In the rows, 128 means zero.
Each path is a new rotation, seen through one point. The rows after it are directions, each followed by how far the rotation turns it, in degrees a step (0 if it stays put).
Each turn is a multiple of 5 degrees from 10 to 175, or 0.
Each row of a path follows its step; steps can be skipped.
Path 1:
step 0: [128 134 126 137 123 132 128 129 125 111 120 133 127 113 127 132 121 104
 122 127 133 131 120 136 116 137 133 127 141 117 115 123 116 128 138 140
 128 132 118 135 130 126 129 121 116 127 130 126 132 123 133 129 131 117
 146 118 142]
step 7: [132 134 114 135 133 126 122 125 132 133 136 148 130 136 136 115 122 112
 121 126 122 116 132 120 129 138 121 128 143 128 130 125 128 123 120 137
 144 112 129 127 107 137 125 129 127 123 123 133 123 129 127 116 126 144
 122 129 131]
step 11: [134 143 143 138 116 126 126 135 125 124 124 148 127 126 121 146 122 124
 115 126 134 127 119 134 125 131 136 125 131 137 116 123 138 126 127 129
 125 118 126 123 136 125 134 131 127 116 125 125 134 126 107 138 135 134
 121 113 121]
step 12: [121 123 129 136 113 120 136 144 132 125 118 132 124 125 125 125 121 118
 123 128 139 127 123 134 132 126 120 125 138 139 118 121 123 128 138 128
 128 132 131 140 122 119 118 122 128 119 122 127 146 131 128 113 122 104
 129 144 128]
step 13: [128 129 135 136 136 119 121 128 117 118 137 136 121 133 131 124 102 131
 137 124 118 128 140 114 134 135 121 140 130 133 117 115 124 131 131 133
 126 120 136 117 142 131 129 123 122 119 136 136 125 134 144 127 123 117
 123 130 121]
step 15: [132 133 123 119 135 113 132 121 124 119 112 126 143 140 135 122 135 114
 120 130 129 118 133 134 123 123 124 133 133 135 106 116 126 126 131 143
 127 129 123 138 113 135 122 133 131 126 120 139 118 125 129 120 138 122
 126 125 118]
step 18: [140 135 125 131 123 118 116 123 119 122 126 123 133 121 131 127 130 111
 128 126 119 138 135 122 115 126 123 119 152 134 119 131 116 133 128 123
 133 132 124 131 113 113 129 123 120 129 134 143 129 124 115 129 121 129
 139 126 142]
step 22: [131 133 130 137 142 138 129 147 129 126 135 136 118 129 124 113 121 128
 118 145 133 120 124 134 123 125 128 126 137 123 120 121 133 140 131 128
 144 119 126 129 132 118 127 127 130 112 133 126 126 148 121 118 128 122
 142 119 123]
[125 129 125 127 128 127 129 129 123 127 128 125 129 129 129 130 130 127
 125 129 125 129 126 129 127 133 126 124 129 127 129 128 126 126 124 125
 131 128 131 129 129 128 134 126 126 129 126 125 127 127 126 126 128 131
 129 129 131] => 35
[128 128 133 127 131 132 125 131 127 124 130 125 126 127 130 135 128 127
 131 128 128 130 126 126 129 131 126 131 129 126 128 126 127 128 126 132
 128 127 128 125 127 129 126 130 126 131 128 126 128 128 124 129 131 126
 130 128 127] => 135
[126 127 130 133 126 127 127 128 125 130 128 126 132 126 129 127 128 129
 128 129 127 130 132 129 128 133 129 127 124 130 124 129 128 128 131 129
 127 129 132 127 128 128 126 131 131 131 128 126 126 133 130 124 132 129
 129 129 124] => 35
[132 130 126 127 127 125 129 127 125 125 128 128 129 128 132 131 132 126
 126 126 130 129 129 132 128 129 124 126 127 126 130 130 126 128 131 127
 127 129 125 132 129 130 122 127 127 129 130 126 133 130 128 130 128 127
 127 130 126] => 125
[129 130 130 125 127 124 129 131 131 130 127 125 130 125 125 129 130 131
 127 127 131 129 127 129 127 126 125 125 132 131 125 129 127 127 128 128
 128 129 130 125 125 127 130 130 125 133 128 128 130 128 127 131 128 129
 123 126 126] => 115
[123 125 127 128 123 127 126 128 126 125 124 125 131 130 127 131 128 127
 130 126 129 122 129 126 128 124 131 128 128 127 129 131 129 128 129 127
 127 126 127 126 128 126 126 129 125 127 130 124 128 127 125 126 128 130
 128 125 127] => 120
Path 2:
step 2: [119 117 120 133 131 135 136 134 133 132 140 139 118 114 133 121 126 121
 121 124 130 135 123 126 127 119 124 130 126 125 135 136 135 129 133 132
 109 123 119 119 129 126 122 132 134 139 119 118 119 133 150 117 121 136
 136 130 124]
step 4: [111 125 144 120 120 114 128 129 133 128 119 130 133 119 123 120 128 135
 132 121 126 120 137 122 130 124 127 113 119 134 136 133 111 128 138 150
 128 111 127 118 127 133 130 139 133 130 126 130 126 139 132 129 129 128
 128 128 129]
step 5: [141 125 126 134 124 148 139 129 131 127 130 130 133 144 131 127 118 126
 132 128 123 125 120 128 124 121 130 119 129 137 123 120 110 139 131 116
 119 118 127 120 139 125 126 124 138 122 124 124 137 150 121 134 118 127
 131 120 123]
step 6: [131 111 125 115 129 130 129 129 135 138 114 129 135 142 129 141 142 124
 141 117 134 123 117 132 131 118 134 131 119 131 128 128 138 126 128 150
 124 127 129 127 125 132 124 118 123 124 132 121 128 132 130 138 145 132
 136 133 128]
step 7: [132 131 131 124 129 134 130 135 127 116 131 139 126 130 135 137 114 145
 138 135 135 129 116 139 134 134 134 134 124 132 134 120 123 125 119 134
 128 118 128 129 127 122 138 137 131 126 122 115 129 124 158 127 120 117
 124 123 126]
step 16: [135 121 112 127 135 128 105 135 143 130 110 134 127 143 131 129 126 125
 130 136 125 115 132 109 124 111 132 127 129 130 131 128 128 121 127 132
 128 125 136 135 133 132 127 124 117 140 118 129 128 131 135 134 122 127
 130 132 126]
step 17: [124 123 127 140 136 129 123 140 142 131 137 130 132 111 117 121 131 133
 140 121 142 130 112 124 134 139 131 119 126 131 133 129 118 129 133 136
 121 132 133 129 134 132 137 127 129 124 129 115 124 131 140 117 128 122
 141 124 112]
step 23: [123 132 136 135 123 134 120 130 155 120 120 128 120 142 130 132 135 128
 128 124 134 119 137 119 117 121 119 117 125 144 130 130 137 117 131 130
 122 123 122 126 142 138 123 129 130 121 118 123 135 128 127 119 130 133
 142 130 124]
[131 129 127 132 125 131 127 127 130 130 130 125 128 131 128 126 126 129
 129 129 128 131 130 131 126 131 130 129 129 130 129 127 130 132 125 125
 127 128 130 123 130 130 125 128 126 127 128 127 131 129 127 124 132 128
 126 129 129] => 145
[126 127 125 131 127 127 127 123 129 126 127 128 132 130 125 130 128 132
 128 126 125 131 128 125 129 126 127 130 131 126 128 129 128 128 128 133
 127 129 131 129 129 127 130 124 124 127 130 130 126 129 127 128 129 130
 127 124 131] => 140
[127 132 122 127 128 129 129 129 126 127 132 127 125 128 124 129 127 126
 129 125 134 129 127 125 130 126 127 128 125 131 123 129 129 130 129 128
 126 129 131 126 129 129 128 124 129 127 126 130 132 128 127 127 124 128
 129 128 128] => 125
[130 127 125 128 128 129 130 127 125 125 132 126 132 126 127 125 131 128
 129 127 127 128 132 129 127 130 129 127 132 127 127 125 126 129 129 125
 124 125 123 127 125 127 130 126 129 132 130 128 129 132 128 128 126 131
 129 127 128] => 110
[131 129 132 123 124 130 128 126 128 129 130 128 127 124 128 129 127 127
 127 130 126 129 129 127 129 126 130 122 126 128 126 128 130 127 131 128
 124 130 131 129 126 126 128 129 125 129 127 126 129 130 127 130 130 127
 129 123 131] => 45
Path 3:
step 4: [129 153 135 136 138 133 119 144 132 126 134 131 127 133 133 117 132 125
 135 135 132 127 141 127 120 119 131 122 122 122 125 119 136 121 125 113
 136 121 131 144 115 119 117 128 133 121 124 120 134 142 111 132 128 131
 124 145 127]
step 9: [126 120 127 123 110 128 132 123 126 117 149 134 117 130 112 139 128 140
 131 122 128 127 112 125 134 139 134 122 132 139 119 108 135 134 123 120
 115 128 124 137 122 135 129 142 126 122 135 128 119 132 126 123 125 129
 108 126 125]
step 12: [121 132 141 125 114 138 122 118 119 139 134 139 128 129 134 122 133 134
 142 128 118 134 148 127 128 131 134 134 122 132 134 110 131 130 118 116
 123 131 129 143 132 130 132 124 145 132 123 124 130 117 112 128 142 141
 130 135 119]
step 15: [127 116 126 122 137 114 119 126 132 124 124 128 127 130 123 126 139 138
 137 139 129 125 132 120 119 142 126 138 139 133 123 126 130 126 125 109
 118 118 123 112 118 123 130 142 138 121 122 119 135 124 128 142 126 131
 136 144 109]
step 17: [116 135 121 127 137 128 134 128 123 115 125 147 115 129 115 131 135 140
 114 126 129 121 110 136 119 134 135 118 119 124 133 132 131 141 126 122
 123 120 138 132 128 138 115 138 140 123 112 117 121 126 126 125 112 127
 123 122 130]
step 18: [125 126 118 113 111 120 132 128 127 143 117 122 126 129 126 144 133 128
 141 139 121 121 133 125 135 137 131 120 137 124 109 134 119 131 121 141
 127 138 109 124 122 119 138 132 127 133 115 133 133 117 125 121 142 131
 129 131 128]
step 22: [130 132 122 125 128 143 135 143 120 127 137 130 125 126 129 129 125 124
 132 126 142 133 129 100 133 112 125 134 115 125 131 131 128 140 133 121
 109 132 133 137 132 126 126 122 131 143 148 130 138 120 123 134 129 131
 121 143 123]
step 23: [130 132 135 128 130 122 141 121 128 133 107 124 139 130 132 107 136 130
 128 145 118 134 122 132 120 128 127 126 131 131 131 127 113 120 123 120
 139 112 134 132 125 127 126 125 134 124 117 113 124 146 115 142 122 129
 131 142 119]
[131 132 129 127 129 132 129 128 130 123 128 130 126 126 134 129 128 129
 126 124 131 127 129 128 126 128 126 125 131 129 131 132 126 130 126 130
 127 127 127 128 130 129 132 128 127 129 128 131 130 129 129 132 130 124
 127 129 128] => 125
[125 127 129 125 129 126 123 131 125 127 128 124 129 123 129 126 127 129
 124 130 127 127 128 126 129 130 131 128 128 130 130 130 127 127 132 134
 126 129 128 129 131 126 130 125 125 126 130 128 132 130 129 126 128 127
 128 125 127] => 135
[134 128 124 127 129 127 130 132 124 127 130 131 127 129 127 128 125 126
 126 129 126 128 130 126 133 127 127 127 130 126 124 128 130 129 128 128
 130 126 125 127 130 125 127 128 128 124 126 128 129 132 129 129 129 129
 128 127 124] => 155
Path 4:
step 4: [132 125 125 137 129 131 142 126 123 128 118 131 128 133 137 122 131 139
 130  99 142 131 109 131 107 123 132 133 127 108 133 123 131 123 128 124
 123 119 137 138 131 132 125 128 130 116 130 130 107 136 120 133 135 134
 133 121 126]
step 7: [122 128 126 119 126 132 139 123 124 129 118 137 118 125 128 116 131 128
 129 128 134 127 136 140 113 136 129 133 139 117 108 124 124 121 125 145
 146 132 117 135 113 134 138 123 116 136 128 137 134 127 116 147 129 121
 118 114 122]
step 9: [126 129 146 138 115 116 124 125 119 133 115 116 131 120 126 136 138 135
 117 118 139 124 129 122 121 119 127 129 131 112 137 134 140 135 127 148
 140 125 128 133 132 138 111 122 134 131 126 115 121 133 111 140 124 125
 121 129 119]
step 11: [126 116 122 131 130 109 132 124 132 130 127 135 122 124 130 121 141 132
 126 126 125 122 105 121 119 114 128 130 124 135 132 120 137 119 128 127
 121 143 115 120 123 143 120 129 122 114 126 113 143 127 117 124 136 141
 134 133 107]
step 14: [126 117 144 108 114 118 123 131 121 121 120 132 125 129 119 122 145 123
 107 123 126 134 140 126 115 121 131 121 135 135 131 132 129 124 127 118
 128 118 109 135 133 120 112 126 130 131 113 127 127 122 119 135 131 129
 132 110 126]
step 16: [119 123 118 122 117 127 129 116 122 118 127 122 113 112 134 135 124 130
 118 126 134 113 127 139 124 125 135 137 133 133 119 124 145 124 116 140
 132 128 109 134 129 129 130 125 132 134 121 130 152 123 123 122 120 151
 119 132 125]
step 19: [123 128 131 115 125 127 128 132 119 107 126 141 119 114 130 130 131 126
 134 102 121 131 127 117 126 118 127 118 132 129 134 118 125 118 142 113
 127 124 127 134 128 125 119 134 134 126 123 124 141 134 112 124 119 127
 145 147 131]
step 20: [121 121 133 133 143 118 139 120 131 131 112 135 119 125 129 116 124 143
 123 111 122 125 113 135 114 116 131 145 132 121 131 127 125 133 127 122
 119 121 129 111 133 142 121 122 133 138 139 125 122 137 133 131 147 130
 127 118 128]
[125 128 127 127 126 128 125 126 125 128 125 127 129 128 122 127 127 126
 125 128 126 127 128 129 125 127 129 127 126 129 131 126 126 129 128 128
 132 126 129 124 127 129 131 128 130 128 129 131 126 132 128 130 124 127
 135 127 127] => 65
[130 132 131 127 127 131 127 132 126 126 126 131 130 128 129 124 125 127
 131 130 122 130 126 127 128 129 128 126 127 128 129 129 127 127 126 129
 127 131 126 129 127 129 125 129 133 128 133 131 129 130 130 126 129 128
 127 128 130] => 155
[128 125 129 130 131 130 128 129 127 128 131 126 130 126 127 125 129 134
 131 128 129 128 127 127 129 131 129 127 125 128 129 124 124 127 128 129
 123 126 128 122 129 128 129 125 128 130 130 125 127 125 132 129 127 129
 131 128 130] => 155
[127 129 129 130 129 130 129 127 127 133 120 131 127 128 130 130 130 128
 128 129 128 131 125 129 128 130 127 126 132 123 127 128 127 133 129 130
 127 126 128 126 128 126 129 131 129 128 128 130 124 125 128 131 131 126
 128 127 129] => 135
Path 5:
step 0: [127 120 114 125 131 135 131 145 128 120 135 126 129 127 139 127 127 118
 124 124 134 122 133 130 115 120 131 127 139 148 124 119 129 125 141 137
 135 132 123 144 134 136 121 148 136 135 137 129 132 124 128 135 124 127
 131 139 124]
step 2: [121 137 135 121 112 128 127 144 126 116 129 117 118 127 129 130 123 115
 125 133 138 125 115 126 122 123 123 129 129 112 117 109 128 124 141 118
 135 121 135 123 130 130 133 131 134 128 135 134 135 135 135 127 134 115
 129 123 130]
step 3: [122 131 121 130 127 127 129 128 131 130 126 128 141 123 126 131 125 134
 135 122 123 114 125 127 126 124 147 143 132 136 114 120 127 115 144 131
 125 133 118 146 127 140 132 112 129 129 136 135 136 128 116 129 125 132
 116 126 119]
step 6: [123 136 115 130 131 121 125 129 124 120 132 130 133 134 116 116 134 132
 134 122 108 112 129 120 119 138 129 130 120 130 121 133 133 122 124 126
 127 119 133 141 137 120 126 130 127 129 137 126 137 137 137 139 137 126
 117 111 119]
step 11: [140 129 127 118 128 123 129 125 119 127 132 129 125 124 119 110 135 127
 122 143 128 115 134 134 128 141 122 132 118 130 124 129 144 122 138 134
 121 128 136 133 133 125 127 124 139 129 141 125 127 126 147 131 141 110
 128 130 122]
step 12: [133 146 113 126 130 129 111 128 132 139 124 123 132 138 134 132 129 135
 136 130 129 127 127 131 137 128 112 133 130 134 109 131 114 118 144 127
 129 122 129 129 117 131 127 131 123 139 125 131 130 126 123 133 131 124
 145 130 118]
step 17: [126 136 126 119 143 128 109 126 127 128 124 119 132 130 129 123 137 138
 137 127 137 134 131 134 139 126 129 129 124 145 117 129 124 116 127 132
 141 126 117 133 138 138 127 129 127 133 134 126 135 135 116 130 118 109
 124 135 129]
step 18: [115 122 131 135 130 124 125 125 118 133 130 113 118 131 137 134 113 120
 131 124 125 126 122 130 117 139 130 141 137 130 117 117 124 136 116 112
 135 129 137 120 124 122 128 138 121 137 128 129 133 128 133 140 125 111
 121 128 125]
[130 125 132 125 128 126 125 126 127 132 125 128 127 127 127 128 129 127
 132 123 127 129 130 127 130 127 129 131 131 126 127 127 129 131 130 129
 123 132 127 129 130 129 129 124 128 130 129 123 129 126 130 124 126 126
 128 127 125] => 175
[128 126 132 129 126 126 128 130 128 126 130 127 129 127 128 131 128 128
 127 126 127 124 131 126 129 131 130 128 124 126 129 127 122 129 127 128
 128 123 124 128 127 124 132 130 127 126 128 127 131 128 132 128 131 125
 127 126 129] => 85
[131 129 126 130 130 128 127 131 130 125 129 128 123 126 128 128 127 128
 125 127 127 132 127 125 127 126 127 130 128 132 126 129 131 129 124 124
 129 130 126 125 127 127 129 127 130 128 126 123 132 127 129 127 131 128
 124 126 127] => 85
[131 130 127 131 129 122 130 128 129 132 127 133 128 127 126 129 131 125
 128 129 128 128 128 126 126 133 122 128 132 129 130 126 129 126 128 130
 128 125 126 127 124 130 128 128 128 128 128 127 130 128 131 127 126 129
 129 130 129] => 25
[127 134 133 131 132 130 129 129 125 128 125 126 129 130 126 132 127 129
 127 129 128 126 128 128 128 125 127 130 130 128 128 128 128 128 129 125
 122 127 127 125 128 129 128 127 128 128 127 133 127 127 129 129 124 126
 124 128 127] => 70
[131 125 127 132 129 125 130 127 127 127 127 125 130 133 129 128 124 127
 129 127 127 127 129 129 129 131 131 125 126 129 127 128 133 129 128 125
 131 129 128 131 127 130 128 125 126 126 127 130 131 124 131 125 126 128
 129 129 127] => 145
[134 129 128 129 128 129 129 126 126 127 129 124 129 129 129 127 130 131
 129 131 129 126 130 130 131 129 129 130 127 130 129 132 128 129 128 128
 124 128 128 124 125 127 127 128 129 131 130 125 127 130 131 128 128 133
 134 127 128] => 20
[128 131 131 130 126 124 125 132 128 129 129 129 130 128 128 122 125 130
 127 129 128 126 128 131 130 126 126 129 130 128 128 129 127 131 128 130
 130 125 130 126 131 128 124 128 127 125 128 126 132 130 127 129 127 126
 130 128 122] => 70
Path 6:
step 7: [153 114 128 118 121 122 128 142 130 122 132 121 137 135 134 126 128 123
 128 129 124 125 125 120 135 127 138 113 129 137 116 115 134 136 135 127
 113 124 114 124 131 124 127 131 129 116 114 122 126 120 126 125 118 140
 114 121 126]
step 8: [117 116 137 130 133 116 137 133 123 123 135 127 136 119 130 123 134 128
 120 140 120 111 119 128 145 134 121 131 138 140 126 124 118 127 138 131
 118 128 128 135 130 141 124 127 141 140 129 137 133 122 132 125 112 113
 119 124 123]
step 12: [122 127 120 127 127 130 120 120 129 131 123 139 134 135 136 124 131 140
 125 120 123 128 119 135 134 119 138 116 147 122 137 137 125 110 129 137
 145 120 129 113 124 124 126 119 132 123 138 135 137 127 121 139 119 136
 114 117 134]
step 14: [128 126 131 120 126 124 131 125 134 137 127 141 124 142 140 115 135 133
 136 127 137 126 131 144 123 135 125 129 125 124 137 122 118 121 120 135
 109 138 132 118 129 122 144 133 123 136 125 123 132 124 127 129 125 130
 142 115 154]
step 16: [139 110 131 118 120 144 113 126 137 139 137 130 124 130 129 114 133 132
 129 134 135 132 123 110 130 121 119 132 137 130 125 115 125 118 130 142
 117 124 117 127 125 141 128 134 142 132 119 127 132 126 139 125 121 119
 125 131 124]
step 18: [128 133 130 131 113 142 129 126 121 136 111 134 118 120 127 124 132 126
 124 137 116 120 133 111 131 123 125 131 138 114 125 136 136 137 140 113
 122 130 123 139 124 139 126 129 128 145 132 128 133 125 121 130 128 123
 141 127 144]
step 19: [123 121 123 143 135 136 136 124 122 140 122 111 119 141 143 128 125 129
 134 125 127 134 130 127 119 129 133 137 134 122 113 127 126 138 125 137
 136 120 116 138 127 117 120 128 146 142 124 127 130 122 125 135 138 139
 137 140 127]
step 21: [122 148 123 146 124 142 114 127 130 115 135 134 133 129 129 126 124 120
 119 130 131 128 137 138 122 116 138 133 126 122 128 127 117 129 134 134
 132 110 141 125 130 133 135 115 143 129 133 124 135 123 122 139 134 122
 123 132 136]
[129 130 126 131 129 128 129 128 132 131 124 130 130 124 127 129 131 125
 128 126 125 127 127 127 128 131 130 128 132 128 127 130 126 131 126 128
 130 129 129 134 123 126 125 128 133 126 129 127 128 127 130 132 130 127
 128 127 127] => 40
[129 126 124 129 127 126 129 127 129 128 127 130 127 126 127 130 122 128
 131 129 128 125 125 127 127 124 132 125 128 126 130 129 129 128 131 125
 127 127 128 127 127 128 126 131 126 121 130 128 131 130 126 127 127 131
 130 126 129] => 135
[129 124 127 129 127 127 124 128 131 125 129 131 127 125 126 126 127 127
 127 130 130 125 125 128 127 124 126 130 127 129 127 129 128 131 125 131
 128 129 131 130 126 129 129 124 126 132 127 130 128 128 126 128 127 131
 131 133 129] => 145
[131 130 127 130 123 126 128 127 130 127 130 126 128 129 130 125 124 128
 127 129 128 129 130 125 130 129 130 126 130 126 124 126 130 129 126 130
 129 130 127 128 130 124 130 132 132 128 129 128 128 131 130 127 125 125
 128 134 127] => 125
